One vector is turned by the same rotation once a tick. Each row is the vector after some number of ticks, and that number follows the row.
The counts run from 0 to 165.
[ -9.9 -49.3  19.4   0.5   4.0  -0.5   2.0   1.7 -38.5  34.1 -12.4  25.8
  -9.6  -5.8 -12.9 -29.8  23.4  13.3 -18.6   3.0  21.6  -5.9  19.6  16.7
 -29.8  21.0  23.8  -0.7  28.3  -4.7  24.6  38.2 -14.8 -21.1  -5.6 -19.5
 -24.6  15.2  -4.1  14.2   6.3   2.6  17.0 -37.5  33.0 -11.6  15.8]
14
[ 17.3   2.0  -7.2  -9.9  37.2  22.5 -43.4  25.6   0.2 -41.4   0.5   4.4
 -19.7   7.7  43.7   4.9   1.7 -31.2  17.7   0.8   9.5  12.0  27.4 -59.5
  -2.1  -4.2  13.7  16.9 -22.9  -5.4 -10.7   9.6  30.7  -2.9 -13.6  20.3
   0.1  23.7  25.4  11.5   4.7  30.3  14.0   2.2   8.0  15.0   3.0]
4
[ 12.8 -39.4 -19.8  -5.6   8.7  27.1  36.6 -12.8  18.5  -6.4 -40.5  30.0
 -32.7  23.9  37.9  10.4  36.7 -20.3  34.8 -10.4  -4.4   5.0  -4.7 -11.5
 -12.4   1.3  16.7  -4.3 -18.2  -1.8  -1.9  34.3  23.5  -2.2 -41.6  27.2
   9.8   1.0  -5.9   0.0   5.3 -15.1   1.8 -30.7   0.3   6.4  15.6]
105
[-24.2 -29.6 -44.4 -22.4 -16.8  26.7  -8.0  23.5   1.3  18.9  -7.3  11.2
 -23.3  29.3  22.7   6.1  40.3  -2.6  -1.7  -9.9  -6.1  -4.3  -5.1   5.1
  -9.5 -37.5   1.2 -16.2 -25.9   2.4 -11.2  22.0 -22.8 -22.7 -31.8  11.1
   2.5  23.8   0.8  14.1  -3.6   0.0   2.2 -21.1  29.9  20.4  14.4]
128
[-13.3  -0.4 -13.0 -30.2  36.2   8.2  -4.7   0.7 -14.1 -19.8   8.6  -5.3
 -14.9  -9.1 -12.3  24.9   6.3 -29.6  42.1  -0.3   7.7  -5.6   3.8 -30.0
 -13.7  25.8  12.5 -31.5 -16.9  25.1   8.8   7.9  -3.0 -26.3 -38.7  33.8
  47.4  19.1 -33.8 -12.7   3.4  -1.8 -34.1 -12.1   5.1  22.0  13.7]
100
[ -3.4  -1.2   9.8 -28.9  -2.5   5.5  -4.6  23.0 -15.3   8.4  10.2 -11.3
  29.4   0.7  13.2  12.1   3.9   9.8  10.3  36.6 -30.7 -15.6  26.0 -24.9
 -36.0 -19.2   7.2  42.4 -16.2  11.4  13.9  28.1 -11.3  37.7  16.2   6.6
 -18.7  40.1  -2.0 -16.2  45.6 -14.4  -1.9 -16.8  20.2 -17.0  -0.5]
89
[ 12.6 -13.1  -5.9  13.1  25.5   2.8 -13.1  -8.0 -10.3 -21.7  24.8 -10.1
  12.5  13.8 -35.6  22.2 -27.3 -19.3  -6.4   3.4   0.3  20.1  -1.6 -30.4
 -29.6  -8.5   9.8  12.4 -48.8  14.6 -25.4 -21.0  16.4  25.2  28.8  25.2
  13.9 -10.4  46.1  16.2   6.5   7.6  39.9  29.8  -7.4  -7.7 -52.9]
56
[  8.7  -3.2  30.1 -11.4 -11.4   7.3  -3.7  -9.1 -33.1  21.1 -13.9 -12.9
  17.2 -19.7 -20.3 -15.0 -25.6  32.6   9.6  48.9 -21.6 -40.5   5.8   7.9
 -11.2  -2.6   7.8   8.2  -1.7  34.4 -11.2   1.9 -17.5  -1.9  57.8  -3.7
 -59.9 -14.2  20.4  -7.1  27.3  -8.2  12.5  -1.7 -19.5   1.5  14.7]
91
[-11.9 -31.9 -22.9  -3.4 -25.3   8.3  18.7   2.9   1.1  27.5 -45.0  14.5
 -29.6  49.0  18.0 -12.6  38.6   6.5  -1.3 -15.5 -13.3  -7.0  -5.0  38.1
  -9.9 -21.4  -1.2 -36.8   1.3   1.4   6.2  29.6 -16.4 -25.8 -41.1  -0.6
 -15.8   3.8  -9.1  11.1 -16.6 -13.8  -1.4 -30.4   6.2   3.6  34.0]
127
[  0.9   2.0 -27.1   5.5 -18.2  -4.7 -22.2  -3.5  10.2  22.1 -16.6   6.4
 -44.0  36.9  26.0  -4.2   8.4 -11.3  -6.9   2.4   6.3  -2.4   1.3  14.2
  -3.2 -28.0  23.8 -58.4 -19.6   1.5 -40.3  42.3  -4.1 -12.9  -9.2   0.5
  -1.3  -0.1  35.9  49.0 -27.5   3.9  -6.5  18.4 -17.6 -14.7  -7.2]
132
[ 18.7 -11.2  -8.4   5.9  -9.9   1.7   7.9   7.8   5.8 -21.8  -6.8  -1.9
  37.2  18.2  16.8  -0.1 -18.3  12.4 -25.9   5.5   3.9   8.8  -4.6 -13.5
   2.8 -35.3 -18.4  56.4   3.2  -7.0 -33.8 -29.0   6.1  51.0  12.7   8.2
 -37.9 -25.0  51.0  26.6  -0.6   2.1  46.1   4.2   6.8  20.7  -2.4]
164
[-12.2  -5.9  23.4 -10.0   0.4 -13.0   4.7   1.6 -50.0  44.0  -4.3  -0.7
   1.4  -2.3 -20.4 -17.2   2.7  20.5  12.1  24.5 -13.1 -26.8   7.5  15.5
 -18.9   6.6  21.2 -38.0   3.6  24.8  13.9  58.4  -9.6  -5.6   0.0  -6.6
 -18.1  35.1 -36.0  -4.2  10.8  -7.3 -28.8  -8.5   3.7 -18.9  -5.1]
93
[-10.2 -32.3  -5.8   8.1   3.3 -21.8 -14.6  -2.2 -15.5  13.3 -12.9  -1.9
 -12.1  -5.5 -40.4 -19.5  -7.6  16.2 -17.1 -14.3  34.8 -25.2  -9.2  45.5
  11.1  17.6  16.4 -46.0  15.9  11.7  -3.2 -24.3 -14.8 -38.9   4.1 -21.4
  -2.1 -28.7   9.5  27.3 -22.7  13.4  14.9   1.2  -6.6   7.9  22.4]
18
[ -5.3 -26.3 -27.6  -3.8   3.9  -4.6 -11.6  -9.8  -1.8 -20.7  -3.7  -4.2
  -3.0  -4.0 -42.3   2.0 -11.1  14.9 -24.4 -22.2   7.4 -13.5 -12.3  38.4
  17.1   7.6   7.0 -40.8  -4.4  18.6 -11.0 -57.2  -0.9 -23.0  14.5   1.4
  23.7 -24.9  23.4  18.6 -20.7  16.0  27.4  -8.0 -15.6  33.5   7.6]
153
[-16.0 -29.2 -34.2 -11.9  -1.7  13.5 -19.3   0.8   3.2 -48.0  17.1   9.5
  -0.3  18.9 -10.4  22.5   6.6 -26.0   0.6 -43.7  25.1  20.1   5.1 -31.8
  14.2   3.7  -0.5 -13.4  -8.9  -5.0 -16.2 -27.8  18.2  -5.5 -20.5  18.9
  42.7  -4.2  -0.4   7.1 -35.4  37.6  24.6  -8.2  21.2  29.9   0.3]
157
[ 24.5  20.6   0.6   9.9  38.1 -16.3 -17.5 -16.5  -9.1   4.8 -18.8 -10.0
 -32.4  28.0  35.7  -2.7 -13.9 -27.9  12.5 -16.1  32.5   3.5  24.7   6.4
  -2.4  -3.4   3.3 -36.6  -7.8  -5.1 -13.6  27.5  27.8  25.0 -38.8  -1.9
   8.8  17.0  20.9  41.1 -22.4   2.0 -23.3  21.6 -20.2 -20.5 -22.8]
2
[ -7.0   4.2 -30.8 -11.6  15.4 -28.6  -3.7  -2.6  15.9 -17.5  -5.0   0.9
   7.7  -3.0 -26.2  37.9 -20.5 -12.4 -10.7 -12.8  11.2  -8.9 -22.0  13.4
  36.0  18.5 -19.2 -22.7  -3.1   0.5 -26.7 -46.7  -2.3  -0.9 -28.7 -16.2
  33.2 -32.8  37.5  45.5 -29.7   2.5  18.5  27.9 -13.0  26.0  -5.8]
23
[ -4.4 -27.4   1.6 -15.4 -12.3  -9.1 -35.5  41.9 -43.4   7.5  36.2 -15.6
  22.5   6.4 -15.2 -29.8 -10.0   5.3 -17.5 -11.6  29.9  -8.2  43.6 -14.3
  -1.7  -5.1   3.9  -7.6  12.3 -11.8  11.2  51.6   5.4  -1.1  15.5 -36.8
 -18.7  45.4 -18.4   7.1  10.0  22.0  11.9 -11.9  27.4 -20.8  -7.0]
37
[ 24.4   3.4  26.2  -5.2   6.2 -19.8 -13.5  25.6 -19.1   0.9 -18.8  47.5
  -0.9   2.7  15.4 -14.0 -14.9  10.3 -13.3  39.3   9.2 -16.5  -5.5  -9.5
  -6.0  25.4  11.5  16.6  46.5  -2.1 -24.2  24.2 -30.5  12.7 -12.4 -48.6
 -44.4 -10.5  13.1  35.5 -15.9  -2.1  -6.8  -1.4 -10.1   7.2 -18.8]
143
[  4.8 -21.9  22.7  -4.6   2.4 -38.4   9.8  -9.0 -31.9  37.3 -23.8  27.5
  -3.9 -10.8  -1.7 -12.1  -4.6  10.7 -28.3  26.1  12.2 -18.9   0.4  26.1
 -22.1  13.4  19.8 -12.0  21.1   2.7   8.7  31.8 -33.1   1.3  -9.6 -49.9
 -29.9  -6.6  10.8  33.0  15.7 -27.1 -14.1 -16.2  14.0 -13.4   2.8]
13
[ 28.6  23.9  -1.9 -21.2  40.3  -7.7 -25.2   9.0  -0.6 -44.1  -7.7   2.8
   6.9 -13.3  35.2  17.5 -12.9 -30.1   4.5  18.2   5.6   7.0  20.0 -40.2
  -4.0  -4.1  -3.8  39.5 -20.5  10.3 -17.9 -15.9  10.0  32.5 -10.8  -9.5
  -6.1   8.0  48.5  16.8   7.4   0.4   6.6  24.2  -5.0  21.9  -2.0]
5
[ -7.4 -34.8  16.8 -14.6  16.4   8.8   3.7   0.5 -46.8  -3.4 -19.4  38.0
  -2.6   0.8   8.2  -7.3  23.7  -0.5 -10.1   6.3  14.7   0.7  19.2  -9.5
 -35.6  10.3   3.5  31.8  28.9  -4.0  28.7  26.3 -16.0  -9.3 -15.5 -18.2
 -36.1   7.5  -8.2  11.7  26.5  -5.7   7.1 -49.5  46.1  12.4  19.6]
145
[ -3.1   2.4 -20.3   9.2  24.6   2.7 -15.7  -7.0 -18.8  17.4  -6.1  -6.8
 -36.3  39.7  17.4   9.8  18.9 -23.9 -11.3  -8.9  15.3   4.9  18.9  -0.1
  -8.5 -29.3  11.1 -37.0 -44.5   4.4  -7.3  51.9  15.0   7.7 -22.0  18.6
  19.8  33.2  14.7  28.9 -11.9   0.9 -15.0   5.4   8.3 -27.0 -13.8]
133
[ 36.2  42.4   5.3  16.7  39.0 -23.9 -19.0 -20.8 -15.5 -13.2 -35.3  -0.2
 -23.4   4.5  27.7  -9.9 -29.3 -14.7  -8.5 -12.4  23.8 -20.0  26.9   4.2
  13.8  -3.0   6.7 -11.1   4.6   4.8 -15.6  -5.2  33.2  35.3  -7.1 -24.2
  -7.6  -4.9  43.5  43.4 -25.0  -2.4 -19.0  21.6 -32.3  -6.6 -21.6]
137
[ 20.8  18.6 -17.6   3.5  13.6 -14.8 -32.4 -13.2  11.5  -5.1  -7.2  -7.2
 -32.4  12.9  36.2   5.2 -34.1  -7.0   8.0  -5.0  -2.5  -6.2  17.4   3.7
  22.4 -16.7  19.3 -37.6 -20.1  13.3 -45.3   9.7  19.5   8.3  -5.0  -8.1
   9.2  -1.4  55.0  51.9 -25.8  18.6 -17.5  28.5 -38.6 -11.0 -12.2]
1
[-15.4  12.6 -14.0 -42.9   2.5  21.6 -23.4  23.6 -28.8 -26.6  19.4  -2.1
  20.4  20.1 -15.1  -4.8  -2.9   1.9  15.2 -11.9   2.9  -3.2   4.8 -28.3
   5.1  13.4 -24.8  14.5  16.9  12.2  19.5 -35.2 -22.4 -33.5  -1.3 -11.4
  -6.0  12.7 -24.5   0.3  -3.0   8.9  35.3  -4.0  15.9  64.4  23.9]
44
[-25.8  -7.6 -46.0 -26.8   4.7   9.2  -8.0  -0.9   0.2  -0.8   1.8 -11.2
 -25.2  22.2  -5.0  26.8  22.0  -5.4 -20.2  25.5 -11.1  -8.2   4.0   6.8
 -22.6 -51.9  -3.2  -8.0 -57.3  23.6  -9.8  -9.4 -17.9 -21.6 -16.8  22.5
  35.7  15.6  30.7   8.7  17.0 -15.9  -2.7  -3.9  35.2  26.4  18.7]
129
[ -9.5 -41.1  -7.8  24.1  14.6  34.7  23.8 -25.7 -30.8  19.4  -2.2   1.9
 -20.1  45.0  -7.7 -10.8  10.6 -21.4   7.0 -32.3  14.6  39.4  17.3  -9.5
 -26.9 -13.5  14.5 -13.5 -29.8 -18.5  -4.5  32.7  13.3   9.5  12.9  20.1
 -11.9  12.7   2.3  22.6  -4.4  23.6  34.8  -3.7   4.4 -14.7 -30.1]
54
[  3.7 -41.5   1.2  15.9  25.7  -0.4 -15.6 -14.2  -9.5 -16.3 -10.5  -5.6
  17.2 -44.1   9.4  13.7   7.1 -13.0 -16.1   7.0  -8.3  -6.1  41.7  -8.6
  -5.4 -28.3  27.5  38.2 -36.2  17.3 -12.1   1.7  24.7  31.0  17.6  42.7
   5.5   6.8  30.7  -4.2  23.2   0.3   7.1 -25.0  25.8 -31.0   5.2]
112
[-28.6 -47.7  -9.0   3.9 -16.6  -8.0 -13.5  23.3 -22.7  23.7  22.5  31.4
 -17.3   4.3 -30.0   1.0  26.3   4.2 -21.6  -1.5  18.2   2.0   2.7   6.6
 -25.4  15.8  20.7 -39.5  15.4  -2.1  -5.7  33.2 -35.3 -39.8  -4.9 -24.0
   6.3   6.9 -21.1  15.4  -9.0  11.4   6.7 -25.2  32.0   1.3  -4.4]
150
